Each path below is one point turned by a fixed rotation once a step. After each direction that follows a path, write how fast that rotation turns it, in degrees each step (0 if it stays still).
Each turn is a multiple of 5 degrees from 10 to 175, or 0.
Each row of a path follows its step; steps can be skipped.
Rotation 1:
step 0: [  4 -19  13  24  -8 -43   5  -7   7 -30  -6 -17   1 -24  -2   3  -6   7
   5   4   8 -14   1 -17  -2  -5  -9  11  -2  10  -9   0  11  12  24   5
  37 -11 -13 -21   2   5  -6 -17 -22  11 -13 -10 -12 -17  22]
step 1: [ -1 -19   1  -2 -21 -19  -3 -20  -1 -15  -4  -3  31 -11 -10  16  -3  19
   3  -2  22   0   0  -6  11 -15  19   2 -21  -8  -3 -11  21   8  39 -21
  -3  13 -19  24  14 -17  10   6 -17   9 -16   7  23  -4 -11]
step 2: [-23  14  11  -4  12  14  -4  16   8  -4 -11  -8  18  -6   2  -1  -2  41
  -7 -12   6 -20   6   6  -6 -22   5 -11 -22  19  16   5  27 -16  27 -25
  23  15  -8  -7  21 -11 -18   8   4  -8   3 -22  -5  -3  -6]
step 3: [  0 -10  10   1 -10   5   4   4  16   9  11  -1  -5   4   1 -16  18  48
  20 -11  14 -14  -1   0  16 -20  11   9   2  20   1   6 -12   5  34   2
  23 -33  28   6   1   5 -15  19  -7  22   6   4  -9 -14   6]
step 4: [ -3  -6   0   6  -5 -37  -3 -14  29   0  -7  -6   7 -13  -9  15   2  15
  38   4 -11  -8  13  -8  -3 -30  -1  17  -8   5   9  11 -22  -1  16  11
 -10  13  33 -12  21  -7   1  -2  -9   9   6 -21  18  -4 -22]
step 5: [  2   4   7 -11   3  -4   0  -3  43  -8  -5 -17  -7 -39 -17  -2  12  -8
  10  -8  20   0   1 -20  -7 -25   3  25 -16  20  14 -15  -5   4   2   0
  24  -1 -26  17   8 -20   7   2  -4  -6 -12  -9 -15   8 -26]
step 6: [-32 -12 -23  -5   4   1  -1   2  20 -29  -5  14  -2 -14 -12   8   5   7
  11   9  31  -6 -14  -2   1 -14   9  -7  -1  21  10 -27   1 -13  13   1
   0 -21  -4  -2  10   0  -6  34 -16 -10 -25 -22  14   1  25]
step 7: [-27 -10   0   1 -22   4  14   3  15 -35   2  -8  -1  11  -9  21  -1  17
  21   5   9  -7  -4  -2   6  12  23  23  15  -5  -2   4   5 -15   0 -33
  14 -10   2 -29  15 -16 -21  10   1  20  -2 -17  -5 -17 -25]
step 8: [-22 -10   6   0  -2 -18  32   4  18  16   7  31  21  -3 -29  -7   7   2
   5 -16  17  -8  23  -3  11   7  -6   8 -11  12 -12  19   5  12   7  -8
  17  -6   6  -8  27 -21 -20   1 -22  15 -13  -1  -7  21 -19]
step 9: [-14  -7  -9   1  17 -30  10 -12  38  -8   5  19   6  -6 -12 -22  12   6
 -26 -24  -1 -16   7   1   4 -17 -10   4   1 -15   8  -8 -14   0  25 -17
  22 -10   8  -3   5 -16   7   9  29  -8 -10  -9  25 -19 -10]
step 10: [-27 -20   6   7   2 -26 -15   3  15 -25  22 -16  -4 -10  -6 -16   5 -10
  28  -4  -7 -21  14   0  -4 -17  16  15  -1   4  14  -5  22  23  10  -7
  33  -5   2 -18   6   2  -4  -7  -4 -21 -13   9  -5 -23  21]
Speeds:
[ -3   5  -3   2   0  -1   0  -1  -3   4   1  -1   1   2   2   0   9  -3
  -3   0   0   1  -1  -3   0 -14   5  -4   6  -7   0  -2  -2 -10  -2  -1
   5  -1  -3   3  11   1  -5   1   5  -4  -3   4  -5   3   7] : 100
[ 3 -2 -3  1 -4 -6  1 -1 -4  0  5 -3  6  0  3 -7  7  1 -3  6  3  6  2 -6
 -3  0  2  5 -4  0 -3  7 -7 -1 -1  1 -2  4 -6 -1 -1 -8 -3 -7 -3  3  2 -4
  7  8 -3] : 100
[-2 -5 10 -2  2  7 -6  4 -3 -3  3 -2  0  1 -1 -8 -3 -5 -1  8  2 -9  0  2
  2 -8  0 -2 -3  0  0 -1 -4  1 -2 -6 -7 -2  1 -1 -5 -9 -4  6  4 -1 -1 -4
 -1 -1  5] : 95
[ 3 -3 -8 -5 -5  8 -3  9  4  2  0 -3  1  7  1  1  5  3 -2  3  9 -2 -4 -2
 -2  1  5 -1  2  2  2  2  9 -1 -1 -6  0  5  4 -3 -3  4 -3 -1 -6 -9 -1  1
  3 -2  0] : 80
[ -1   0  -2   2   3   2   8  -2   8  -4  -3  -1   5   1   0  -1  -9  -5
   2   1  -1   3 -10  -7   8   4  -1   0   4   0   0  -1  -6  -3  -4  -9
   3   6   3   3  -3  -2  -2  -2  -5   2  -3  -2  -4   5   8] : 45
Rotation 2:
step 0: [ 10 -11 -25  10  14   4  -4  -4  16 -13  12  -4  -4   7   1 -10  10  -5
  10  -3   8  -7 -14  -3 -20  -5  18   9  45  13 -20  21  19 -21 -33   6
   5   8 -18  -5 -10  -6   0 -16 -16 -13   8  21 -13  -8   5]
step 1: [-11  -5  19  -1  20   3  -1 -19   8  30   4   4  17  11   9 -24  10 -27
  -4  18 -31   3  -2  -9 -25 -21  -9  17   4  16 -18  -4  -1  -7  11  34
   3   2  -7  -9   1   8   3  16  15  -3  -5  -7 -18 -17   3]
step 2: [ 16   9   3  22 -10 -13 -26 -30  -7  -6   2   8   9  23 -10  -6   7  -4
   7   0  21  -6 -17   5  15 -23  12 -13  -7  17  -3  -6  -8  -4  10  21
  -8   1  16  10  14 -20  17   8  18  16 -16  23 -28  16  -9]
step 3: [ 25 -15  -5  24   7   7 -17   0  11   6  -1 -20  18 -41  18  -8  32   0
  -7  -1  13  -1   2  17 -12 -16  16  -1 -21  11  -4   8   7  30  -5  -9
  -6  -2 -10 -18 -14 -14   9  -9   0  -7  -6  -8 -10  17  -9]
step 4: [ -4   2   4 -17  -5  17  -1  -8  -2   0   6  -3   5  -5 -19  -6  41   3
  -6  -8 -15 -18  18   2  -5   5  38  21  10   7  -8  21   8  -2  14  12
  11  30   2  -9   8   9 -18   3  -1  16 -13   7  19   8 -32]
step 5: [  6   9  45 -22  -4  10   3  16  -7   0   0 -25  19   5  17 -20 -10   2
  -6  10  15 -23 -19  18 -12   4  20  -2 -16   8  -6   3  11 -20  -8   5
  11   7  18  15  32  -8   9   4  15   5  -3 -13   4  -7   6]
step 6: [ 17 -14 -24  15  -8   1  13   6   1   6  13   8   5  11  -2 -25   6 -20
   4  -9  21  -4 -18  34  19  -7  22   3   9 -12  -4   4 -12 -13 -10  -4
  19 -19 -22  20   9   6 -10  -9  24 -10   6 -25   4  19 -11]
step 7: [ 11  13  11  -9  20  -1  -2   0  -1  -6  13  28  25 -18 -13   4  10  -7
   0  17 -14  -8  -9  -8   6   1   6   7   2 -11 -33   2  19  21 -30  -2
  38   2   2   6 -32   4 -17   7  18  -6   4  -8 -12   4   1]
step 8: [ -3   1   6 -16  -5  -8   8 -22  13  -9 -27  -8  13   5 -13   1  24  -1
   6   8   7   9 -41   4   0  10  14 -25  34  11 -17 -13   2  -7  18  -5
   7  11   2 -20   1   0 -10  12  20  14  10  -3 -11 -26   2]
step 9: [ 32  -3  13  17  23 -18   1 -15   7  18 -19 -10  -9   1   8  11  17  -6
 -20 -15  -5  13 -16  10  18  16  14   2  -7  20  -5   6   4  -5 -16  25
   6 -19  -7  -1  14  12  21  17  -8  11  -1 -17  -4  12  30]
step 10: [ 12   2 -30  10 -15  32   0   7  -7  11 -15 -12  11   1 -14   8  15  -1
  18   1 -10  22  -9  14   9  -2  11  17 -12  -4 -16  -7  23   3  -2  17
   8  26 -17  17  -8  18  10  -7   7   2 -25  26 -16  13  14]
Speeds:
[  2   4   0   5   2  -5   7   3  -2  -2   4  -1   1   0  -1   2 -11   2
   0   2  -4  -1  -9   2  -2   8   1   3   3  -6  -4   7   3  -5   0  -3
  -2  -4  -1   2  -2  -2 -10   3   3   1   6  -6  -3  -3  -8] : 45
[ 7 -1 10  6  1 -3  9 -3 -2 -2 -7 -3  3  5 -7 -1 -1  0 -4  5  2 -2 -1 -6
  2 -2  2 -4  0 -3  2 -5 -4 -1  0  2 -8  2  2  1  3  0  4  2  5 -9  1  3
  9 -4 -4] : 110
[ 5 -3  7  5 -1  4 -3  4  5  4  5 -1 -5  1  0  3  2  5  7 -2 -6 -1  4  5
 -2 -4  1 -5 -8 -2 -1  3 -1 -2  6  5 -9  6  2 -3  2 -6 -6 -2 -2 -4 -3 -1
 -6  3 -6] : 40
[ -4   0   0  -2   2   7   0   2  -2   3  -4  -6   0  -4   0   2  -2   3
  -3   3   2   0  -7   7 -10   6  -4   1  -4   3   4  -2  -5   4  -7   0
   0   3   4   0  -4   0   1  -5   6 -10  -4   3  -9  -6   1] : 155
Rotation 3:
step 0: [ 26 -13 -18   7  16   3 -13 -14 -13  11   1   6  -6  -3   0 -40  -4  -2
  10 -11  -4   8  -3  -4  13  15   4  -9  11  -3  -3  14 -13   3 -15 -18
  -8   2 -13   2   1 -17 -25  11  -6 -35   2  20  35 -17  -5]
step 1: [ 29  -1 -22   9  18  -8   0  19   3   9   7 -14 -13  13   3 -31  -9 -15
 -39   7 -18   2  -9  15  12  21   0  -3   8 -10   1  -9   8  21 -17   1
 -13  -2 -12  10   5  -7   8 -15   9 -19  19  20 -12  -6   5]
step 2: [ 33  19  -1  -1   2  28  11  23  -3  24  -5   5   1   3   5 -12 -27 -27
  -2   0   9  -5 -11 -10  37  10   6   5   0   6   4  23 -22   3  -2  -8
  11   1 -13  -4  -4 -10   0  -1   5 -30   5   7  -9  16  16]
step 3: [ 12  11   0  10   6  28   3  25 -16  15  14   5 -12  19 -13  -7 -18 -13
 -10  13   3  21   9   5  -4  25  -9   0   9 -20  14  16  20  10  -7 -20
  11  13  -5 -27 -22  15   1 -22  14 -15 -12   2   7 -13  -9]
step 4: [  1 -11   8   1   3  20  32  16  16  25   1   8 -32   1  -9  -9  -2  -8
  -2 -10  18   9  22  -7   9  15  21  12  -5 -10  10  16  27   3  -6 -13
  11  -8 -14  21  26  -7   1  -6   9 -31  -9  -2   5  -4  -5]
step 5: [ -9 -20  -7   7  18   7  18  12 -12  13  -7  34 -30   8   4 -12   1   0
 -20  27  -3  -8  10 -17  -7  -2  -4 -14   6  -1  19  21   5  -4 -17 -16
   8   8 -34  -6   1  11  -7   9 -10 -16  18  12  11  12  -9]
step 6: [ 11  -9 -10 -13  -3   0  11  22 -13  16   4  24 -21   9 -10 -25  16 -16
  -4  -9  -1   2 -26   6  19  14 -10 -17 -12  -4  19  12  -2   4   0 -23
 -21   9  -4   7  31  -7 -14   3 -14  -6   5   0  24 -24 -13]
step 7: [  9   9 -12   8  -5   0  12   1  -5  -6  -2   4 -14   7  -5 -26   7   5
 -19  18 -17   2 -10  24   8  18  11  20  -8   3  -6  11  -8  23 -16 -19
   8  34 -18  17   3   0 -22  -2 -17 -32  19  13  -1  -8  14]
step 8: [ 23  -4  -7  12  11   5   8   8  -2  24  -1   4 -26   3  -7 -28 -19  -1
  -3   7   9 -20  -6  12  12  22   6   6  16  -7  26   8 -38   1 -22   4
  -9  22  13 -16  10 -15  -6  -8  11 -13  -6   0  -5 -10  24]
step 9: [  9  14 -19  23  -8  17   2  22 -15  33 -10  -9   0  -7  -2  -9   4 -12
 -16  10  31  -5  -8   8   3  28   8  -4   9  -3   6  -5  22  29  -8 -10
   7  20  -6 -17  -9 -15   4  15   2 -25  -6  17  -9  -6  -6]
step 10: [ -5  -2 -20  28   8  35   3   9  22  10   6  10 -16  12  18 -31 -20  -2
   0   6   8   6   1  12  12   7  -8  13  -2   3   9  32  20  -7   5  -9
  15  -9 -13 -16  15 -26   1   3  13 -16 -12  11   3 -12   2]
Speeds:
[ -3   3   8   0   1  -2   0  -3  -3   1   1   1   0   2   3   0   6   1
 -14   5  -4   0   1   7  -2   0  -2  -3   1  -3  -3  -6   7   2  -6  -1
   6   6  -4  -3 -11   3   1  -1   1   4   4   6  -3   0  -1] : 175
[  5   0   3   5   1   0  -3   9   7   1   1  -3   5   4   1   6 -10   0
   0   3   6   4  -2  -3   7  -6   0   1   2  -7 -10   6   8   1  -5   2
   0  -3  -3  -4   1   3   4   1   5   3  -2   1   4   2   2] : 45
[-2  1 -5 -1  0  0  5 -4  9 -2  0  0 -4  3  4 -8 -2 12  0 -2 -2  6  2  2
 -4 -1  7  5  0 -3 -1  0  3  3  0  0 -1 -4 -5 11  1 -2  0 -7  7  3  4  0
 -7  1  8] : 115
Rotation 4:
step 0: [ -6  -7 -12   2  -6  25  14 -14  -3  -5  -2   9 -14  16  -7  15  12 -21
 -41  16 -10   9  16   0 -20   8  -6 -17 -18   3   3  15 -40 -14  -7 -13
   0  21 -20   5 -12   4  -4  -6  -2  13   0  11 -11  -9   2]
step 1: [-19  17 -17 -12 -12  18  17  -5  -5  31  25   4  -7 -22  16 -27  25   4
  -3  12  -9   4  -5   2  15  12  15  16   6   5  -1  -4 -13 -16  21   8
 -20  14  10   4 -20   5   6  -6 -13  -1   1   0 -13  14  19]
step 2: [-12  14  11   2   6   3  -1   3   5  -8   1  -8   7   2  14  -2 -18  11
  14   8 -19  10  -9  20  13  30 -11  15  20  27 -12  13  32   3  12 -14
  -7  33   3  -8  -4  19   4   4  11  21  19  -5  -9   3 -23]
step 3: [-12   5  -3 -14   3 -12   3 -18   1 -18 -15   9  -8 -10 -15  19 -12 -15
 -14 -10  -9  -5   9  19 -21   8  14   3  37  23 -18 -24  -2  -9 -19 -18
  -7  -2  20  14  13   5  -9  20   8   1  -8  22  18  -7  -8]
step 4: [ -6 -17   3   7  -8  18 -20 -22 -20 -11 -28  30  -8  -6  10  -9  -2  29
  -2   7 -15  10 -11  -8  15  -9   4  -5   8  -8  -9  -5 -18 -17   5  12
  -1  -2 -13  23 -22  -2   3  15 -11 -16 -25  16  17  -8  -9]
step 5: [-12  -6  28   8  -3  16   1  -8 -28  24   9   3  -1  -4  17  20 -18  12
 -36  -5   0  -2  -7  14   4  18  -6  -2 -19   1   2  -1   3 -28   4  24
   1  12 -20   4  20  -7   1 -30  -3   7  -5 -14  -7   2  -7]
step 6: [-23  -4 -27 -27  -6  -2  -4  21   1   7   2 -18   7  12   5  -8   7  18
 -28   0  -4 -32   7   4 -21   9  17  -1   5  -3 -28  -6  10  -8  -3  -8
  -7  14  -7  12   4   6  -9   4 -14   2  10 -15 -39  -1  -1]
step 7: [-12 -16 -15  15  16   5  -7   5   1   0  21  -3 -12   3 -10   8  19   6
  14   7 -18  -5  16  -6   7  34  -4   5   9   4  22  -3 -19  10 -13  -5
 -22  20  -7  24 -18   9  -4  28   1   7  20  13  -3 -19 -23]
step 8: [-17  10  11   0 -14  -2  17 -27  -3  -8  -1  10 -21 -15  -4  21   2 -20
 -15  34 -31  24  -6   9   0  -7   9  19   5  11   7  10 -26   5  -1 -14
   0  11  -5   1  -2  12  17   0  -8  25  -8  -2  -6 -14  17]
step 9: [ -4   5 -16 -18 -13  14  23  -5 -12  16  -4  10  23 -18   8 -16   5  -5
   9 -12 -18  11 -19   8   9   8  -4  15  29   1 -38   0  -1 -27  32  18
   1   8  -3  -7   1  15  -4  -2   3   9 -12  14   5  -8   3]
step 10: [  2  16   2  23  -5   0  -4 -22  -8   2  -4   1  -7  29  30  -8 -25   2
  -7 -14   9 -11  -3   8   7  30   5   0  19  25 -17  -6  22 -15 -12  -1
  10  11   4   4 -15   5  -5   4   9  -2  -5   1  -5  -3 -41]
Speeds:
[ 3  0  4  6 -1  4 -3 -8 -2  6 -1 -3  7  0  1  4 -4 -9  0  1  2 -7  1 -4
  1 -6  4 -5 -2 -4 -7 -3  3 -3  9 -3  1 -4 -4  4 -1  0 -1  4  5  1 -9  0
  1 -3 -5] : 65
[-1  1 -9  1  4  3  0 -8 -4 -9  2 -1 -2  8 -2  4  6  1 -5 -3  0  3 -1 -5
  1 -2  6 -3 -3  1  2  0 -5  5 -6  1 -5 -7  3  1 -4  5 -3  2  7 -1 -1  2
  2  6 -8] : 100
[-1  1 -2  3 -8  0  2  3  3  3 -7  2 -4  4 -2 -2 -3  3  2  9  3  0  6 -5
 -4  1 -6  3  1  1 -2 -6  4  5 -7  1 -9 -4 -4  7  6 -1 -3  6  5  8  2  2
  5  1  1] : 90
[  1  -5   1   1  -7   3 -11  -6  -6  -5   3  -3   7  -1   3  -4  -5   6
  -2  -4   2  -3  -2  -4 -10   2  -4  -4  -1   0   2  -2  -3  -4  -5   2
   0  -7   1   0   3  -3   9  -3   0   0   6   3  -4  -3   3] : 55
[  5  -3  -4  -1   0   2  -2  -6  -1   9  -1  10  -2  -1  -1  -1  -1   0
   1   0   6   5   1   1  -1   2   2  -5   9  -2   7  -1   0   4  -3  -7
  -1  -1   0  -1  -7 -12  -5   1  -2  -1  -1   2 -10  -1  -4] : 110
[ 3 -3  3  1  1  3  1  1  5 -1  1  3  0  2  4 12  1  1  5 -4 -7 -1  3 -4
  2 -3  2 -4  4 -5 -4  2 -6 -3 -9 -4  4  2  3  5 -3 -5  5  1 -6  9  1  4
  5  7  5] : 90
[ -3   0   1  -5  -1   3  -4   4  -1   5   0   5  -3   1  -5   7   6   2
   2   1   7  -6  -2  -4  -5   2   2   1 -11  -2  -1  12   7  -2  -6   3
   0   3   3   7  -2   1   0  -4   2  -3  -4   3  -3  -6   1] : 55
